One vector is turned by the same rotation once a step. Each row is the vector after some number of steps, and that number follows the row.
The counts run from 0 to 128.
[  4   0  15  10  13 -15 -16   4  10  -5   8 -12  -8  32   8 -16  -2 -14
  -1   0  -5 -23 -14   1  -6   3 -22 -15   9  11  -5 -21   7   8 -12  15
  -4   6   2  20  -8   0 -17  -3  -9  -5 -14   3  16   8  17   9  21   2
   9  13  12   9  -4 -15  -3  12  -2   2  -8  -6  12]
119
[-12 -24   7   4  -8  -8  16   7  10   4  18   6 -12 -31   2   9  -9  -2
 -10   2  -1   9  -3 -31 -14   3   1  -6 -12  -7   2 -14  20  11   7  -7
  18 -16 -12   7   7   0  -7   1   5  -7 -24   0 -14   2  -2   5  -5  -5
  -1  14   3  15 -26  -9  22  -4  -6  15   5   3  -2]
93
[  4   2   1  22  -3  -6  -5  18   7  -1  -2 -14  -6  18   9   0 -10  21
  -9  -4 -29   9 -21   3 -20   7   6  15   5 -12  -2  -8   0  -6  -5  -4
   4   6  -8  25  -3 -19   4 -17   6  -3 -20 -12  28   0 -11  -7   1  11
  20 -21 -10 -11  -9  -2 -12  -4  -5  -4 -12 -20 -18]
100
[  7  -1  -3  11   5 -17  -7  14 -21  -4  11   0  -2  -5  -6  -8   6  -2
  -1  12  -8  10  -4  10  -7 -18   3   2  -8  -9 -17   3  -3   3 -18  10
   6 -25  -5 -13   9  12   2  -6  13   8  -1  18 -13  -4  -6 -19  34   4
   1   9   5  10  -6 -18  35  -8 -22   5  16   0  -1]
112
[  9  10  -5   9  10 -13  -6  20  -6  -3   1 -25 -20   3   5   4  -4  10
  -3  32 -11 -12  -9  10  -4 -12 -15 -14  -1   4  -9  -2   4  -3 -18   0
 -11   6 -18  24 -16   1 -11 -12  -8  19 -10   0   2  15  -7   1  20   7
   1   3  10   0  -4 -13 -11  16  -2   4   6  -5 -20]
54
[ -8 -11  10  -2 -14  23  11  27  12  15  11  -4   1  -8   5   9  -4   1
 -13   4   0  20 -18 -16 -26 -12   2   6 -12 -13  11  -7   4 -15  -3  -3
  11 -14  -4   5   3 -12  -1 -22  22  -2 -12 -11  -4  -1 -10  -8   7  25
   4 -25  -3   2 -11 -12  10 -10  -7  14  -2   2   1]
34
[ -7  -2  12   9 -14  -8  -3  20  11   4  -2 -17   5  -2   8   1  -3  19
 -11   3 -19  15 -22   8 -10  -1  10  15  10 -23  -5  -5   1  10 -13 -20
  10  -2 -14   9   7 -13   8 -23   4  16 -15  -3  20  -8 -12  -7   8   4
   9 -11  -4 -15 -16  -1  -4  -5   0  -1  -6 -12 -19]
99
[ -7  -1   8  14   6 -36   4   1   3  -1  16   4  -9 -10   6   3  15  17
  -2   3  -8   0  -1  -1   0   6 -14   1  -6  -8 -11   2  12  24   6   4
   6   6   1  -9  -5   1  -8   6 -16  -5 -12   0   9   1   8  -1  -9 -28
  -3  23   3   3 -44  -6  24   2  -4   5 -10  -2 -23]
90
[  0  -1  -8   6  13  -6  -1  12  -1  -7   4 -19 -24  15  12   5  -7   1
  -4  22 -10 -20  -5   8  -5  -5 -22 -15 -17  18  -7 -12   5 -12  -9   3
 -15  21  -5  39 -21  -1  -7 -12  -6  11 -12  -4   1   6  12   2  17  22
   7   1  10  -9  -3  -2 -19  15  -4   1  -5  -5  -1]
55
[  7 -10  -5  -3   4  -7 -19  12  -6 -10  -4 -13 -11   5   7 -15  -7  -8
   2   5 -15 -11 -10  21 -17   4  -6 -20 -17   7  -9 -19   1  -1 -17  21
  -2 -12 -12  17  13  10  -7   6   1  -2  -1  11 -22  -2  -2  -1  27  25
  11  18   5  -2  11  -6  -1 -13  -8  24   0   0  10]
115
[-30 -20   1  10  -4   8  -4   1  -6  -8   6   6   1 -10   0  11  -7 -21
  -4  -8  26  -2   4   3   0  -5  -2   8  -4  14  -9 -19 -13  -6   9   9
   2  -8   8   4 -22  13 -23 -15  -4  -4 -16  -4  17   5  -4  18  -2  14
  -8  15  -6  20 -28 -16  27   2   2  -2   0 -12   5]
61
[  2  -9   0  -3   5  18  12  15 -13  -6 -10 -13 -11  -7   8  -4 -18   8
   7  23  -4   2   7  19  -7 -21   4 -19 -25   2   5   3   7  -3 -10  17
   6  -9  -1   6 -15  11  -1   1  13  -5  -1  -5 -15  -1 -10 -10 -10   6
  14  12  -7   4  -1  -3   5 -13   6  39  -7  11 -19]
84
[-12  -2   3  -1  16  -2   2  -1  -2  -2   8   1  -5  19  22  -6  -4  10
  -6  -2 -13 -10  -2  21 -12   8 -19 -10 -23  13  -4   1  12   5   6   9
  -2  12   4  13  -7   2   3   5  -2 -22 -10  -8  -2  -9  15 -13 -15 -18
  13  14   2  -7 -26  -1   5  -8  19  24 -17   4 -13]
87
[ -7 -13  -6  -1 -12 -17   7  14  10  14   9   6   8   1  13   0  -8   7
 -24 -11 -11   5 -14 -23 -31   7 -13  -2 -25  -6   3  -4  11   6   1 -18
  21   1  -3  13  21  -9   9 -21   1 -12  -5   9  -3   7  -6  -4   8   9
  11 -10   4 -16 -25  -3   0 -11  -2  -6  -9  -2  13]
96
[  7  -8 -11  12   6   9  20  18 -17   3  -8  -9  -4   5  12  -8 -26   1
   2  23   1  -3   4  12  -9  -9   3  -6 -25   1  10   4  -3  -7  -1  18
  14  -2   6  11 -15  12  -9  -9  13 -20   7  -5   2  15  -2 -19  -5  22
  34   8 -15  -3  -7  -5   6  -7   7  30 -14  -4 -10]
83
[ 12   3 -21   7   5 -24  -3   9 -15  -1  -3  -1  -6   8   1 -13 -14   2
  -5  10 -23  -7  -7  11 -17   2  -2 -10 -26  11  -9  -8   3 -10 -13  21
   1  -7  -8  19  12  16   2   5   6  -5   6  10 -14   3  -2  -6  27  17
  20   6   3 -18   3 -12   6  -7 -22   7   3 -12  11]
114
[-28 -10  -7   3 -11   9 -12  12 -13  -6 -10  -5  15   4  14  -4 -21  -6
  -7  -6  23   3  -9  19 -14   7  -1   2  -6  14  -1   3 -19  -7   6  -2
  19   0  11   9  -3  10  -6 -32   0 -10  -3   1  25   2  -3  20   3  24
  16 -12 -12  -6 -24  -9   5 -10   5 -11  -3  -6   9]
128
[  2   0   2  16   2  -4  13  12 -26   6  -5 -19   4  -1   2  -1 -22   6
  -2  23  -3  10  11  16  -5 -13  -3   5   3  -4   8  21   5   6 -12   2
  14   6   9  -8  -2   7  14 -27  10  -2  18  -6   5   5 -13 -16   2  -3
  12  -2  -5  12 -17 -17   9  -4  -3   7  -7  -8 -13]
81
[ -5 -11   0   7  -2   0  -2  -5 -14  -4  25  13   4  11  -6  -5 -11  -9
  -2 -19  -3   4  -6  12 -14   8  -4  10  -7   6  -9  -7 -10 -10  -1  27
   7  -4  14  -9  20   2  14   5  16  -9   3   0  -5  -8   0 -29  25  18
   5   8  -3  11 -10 -23  25 -13 -18   2  11 -18  12]
110
[ -6 -10 -11  -5   5 -11  12   3 -27   4  -5  -5   9  13  12 -11 -18  10
 -10   6  -2  -5   7  24 -16  12 -15  -9 -16   5  -9  18  -8   6   6   4
  17   6   8   6  12  12  14  -8   7 -19  11   0   3  -1   4 -10  -7   4
  33   4  -4  -4 -26  -1  18 -15   5  10  -9   7   0]
19
[-20  17   9  19  -1  -3   1  17 -13   5  -9 -18  -5  10  19   2  -8  17
  -7   3 -19  -3   3  15   8  11   8  -1  10  13  10   6  11  16 -13   3
 -12  26 -13   0 -18  -7  12  -5   1   5  -1  -6   4   9  15  -5   4 -14
   5   3 -12  12  -6  -1 -25  -8   2 -12  -5 -27  -6]
9
[-22 -25  -5   0 -10  14  17   1 -25  -1   1   1   0 -23   2  -7 -19  -3
  -2  12  15  -2  15   2  -2  -9   0 -10 -28  15  10   6   5  -1  -8  25
  16  -7   8  -9  -3  17  14   1   8 -14   4  -8 -22   9  -4  -6  -2   7
  10  18 -13  17  -8  -7  10 -18   4  20   4   1  -3]
16
[-11  -4 -18   4 -10 -13  -3   2 -20   1  -3   5  10  -1   3  -4 -17  -9
 -20 -21  -3   4  -5   0 -10  31  11   5   7  11 -10 -14  -7  17  12  -6
  11  -2  -7   4  10   6   0  -9   8 -11 -12  16  24   8  -6  10  11  14
  13  10  -9   4 -16  -6  16  -7 -11 -23   7 -21  18]
1
[  0  20  -5  13  -8   9  -9  27  -2   7 -14  -7   2  15  28  -4  -8  -5
 -10   0 -11   9  -6   6 -14  -4  15 -14 -13   7  21  -9   7  12 -13   9
  -2  -3  -6  18  -6   9  -4  -7  10 -12 -12  12  -1  24   4   8  14   4
  26  -3  -9  -5   2  -3 -30  -5  -6   1 -13 -15  22]
6
[-19   2  22  14   4  22  15   8  -7   8   6  -8   1   5   4  -2   0  -4
   5  10  18   5   8  -3  10 -10  -4  -1  12   8  20   6   6  10 -11  22
   0   0   5 -19 -23  -2   0 -12  15   0   4 -15  -4  15  12  -3   6 -20
   2  12  -7  34 -14 -15   4   3  -6   6  -2 -17  -6]
12
[ -1  -4  35  16  -3  22   0  27  18  -1  12  -9  -7  13  15   6   7   2
  -5   0 -12  18 -13  -6 -11 -15   8   4   4  -2   5  -8   3 -11 -13  17
  -8 -11  -8   7 -14 -15  -2  -9  16   5 -30 -16  -5  -6   0 -13   9   6
   5 -12   0   9  -5  -9  -7  -3 -17  15   0  -6  -8]
102
[ -2  -7  12  -3  11  -1   9  13  18  -5   6   1 -22 -10  17   0   6   4
  -7   3  -8   2  -7  -8 -11   7 -10 -22 -15   1  12 -26  22  14  -1   2
  -3  -5 -13  11  -8  -8 -12  17   6  -8 -27  -1 -14   3  16   3  -8 -13
   6  17   6   4 -17  -3   2  -1   7  27 -10   5  -7]
25
[-14  -1  16  -2   1  -7  14  17  14   2  13   1 -19 -15  16   6  14  12
 -12   7 -10   3  -5  -7  -2   2 -16 -16 -10  -3   0  -5  31  18  -7 -11
  -1  -8 -11   2  -7  -8 -10   2  -6   7 -19  -4 -12   2  14   4  -3 -30
 -10  14  18   7 -21  -1  -3  -4   9  19  -7  11 -15]
26
[-16  -4   6   9  -3 -24   8   2  13  12  18   9  -3  -3  13   2   4  14
 -16 -10  -1  -5  -9 -21 -12  10 -17  -1  -4   2   9 -13  23   9   5   1
   8  11   4  17   1 -12   1 -13 -12 -10 -12  -2   1  12  17  -4  -6 -20
   2  -4  13  -7 -35  -3  -2   0  12  -3 -17  -7   7]
28
[-36  -3  17   7 -19  16  -8  -2   4   0  23   8 -14   7   8   4   5   1
  10 -11   2  -1 -18  -1  -6  -8   9  13 -18  11   4  -9   2 -24  -8  45
 -10   3   3  11   6  -5   6  -8  -2  -2 -14 -19 -18  -2  11  -9  11   3
 -14   6  -6   1  -7  -4   8  -7  -2   2   0 -15  -3]
106
[ -1  -9   4  -3   2  -3 -19  22  -9 -19   1 -15 -15   2   6 -12  -2  -5
  -4  11 -12 -11  -7  28  -9   6 -14 -21  -8   9  -6 -11   5  11 -27   6
  -4  -8 -22   5   7  10  -2   4   1  17 -10  12 -18 -11   0   4  22   9
   3  17  15  -3   6  -8  -3 -12  -3  23  10  10   3]
116
[-14   9  11  22   4   0  21  -3 -21   6   5  -7  -1  -4   3   9   1   6
   6  22   9   4  13  -2  11 -20   1   1   1  10  13  16   8  10 -16  18
   1   9   6 -15 -22   5   9 -16   7   3  10  -7  -1  21  12 -10   5 -16
  -7  13  -8  30 -20 -17   9   3 -13   1   5 -18 -15]
13
[-27 -17  -6   1  -2  10   2  10 -14 -13   4   2  -5 -24   3   9  -3 -14
  -4   6  24   2   5   2   1 -11   7   9  -5   6 -12  -4 -11   8   1  -6
   1  -6  -4  -8 -19  13 -18 -18   9   5 -14  -3  14  -2 -10   8   8  12
  -8   8  -8  22 -27 -13  27  -2  -7 -10  13  -6  -7]
62
[-27  -3  -2   3  10 -13  -2  -4  -6  -5  13   2  -5  10  12  10   0   2
   5   0  10 -15  -4  13   7   0 -17   1  -2  17 -19  -1  -5  -6   0   3
  -7  24  13  13 -22   1  -9 -26 -13  -3  -3  -5  17   4   6  10   9   0
  -9   2   4   4 -29 -12  -1  13   0 -27  -3 -10  -6]
59
[ 16   3 -11  13   6  -7  22  16 -30   6  -8 -11   4   6   4  -6 -20   6
  -4  22  -8   6   5  11 -10 -12  -5  -1 -13   1   5  17   2 -10  -1  11
  14   4  10   9 -12  10   5 -15   9 -16  20  -3   4  15  -4 -21  -3  11
  21  -3 -10  -2 -18 -11   7  -7  -2  12  -8  -4  -9]
82
[-11 -21 -10   6 -16 -10  -9  -2  -6  -3  16  10  -9  -2  -7 -10  -9  -5
  -9  -4  -4 -15  -8   1  -4  15 -12  -6 -17   5   2 -14  10  -6 -11  22
   8   5  -3   2  29  -1   9  -2   1   0  -6  13 -21   3  -1 -12  20  16
   1  13   8   4  -2 -14  13 -12  -8   6   8 -10  29]
47
[-19 -19   8  12 -14  20  18   4 -12  12  -1   3   9   5   2 -14 -29  -1
  -8   6  10   0   9  -1  -4  11 -13  -4   1   6  16  12  -2   4  -8  17
  19   8   4  -9   7  -7  20 -16   5  -8   2 -13  -7   2  -6  -8  -3   7
  16  10 -12  21 -12 -18   0 -15   2   8  -9 -10   8]
79
[-11  -1   7   5  -9  11   8  28   2  13  -2  -6  -7 -17  10   5   3  16
  -3  13  -6  26 -12   1 -17 -31  10   8 -19 -14   0   6  -2 -14 -12  -5
   4 -13  -2   4   1  -8   8 -26  20   3  -9  -5  -6  -7 -10 -12   8   9
  -2 -26  -5  -5 -12  -4   3 -12  -8   1   3   7 -15]
35
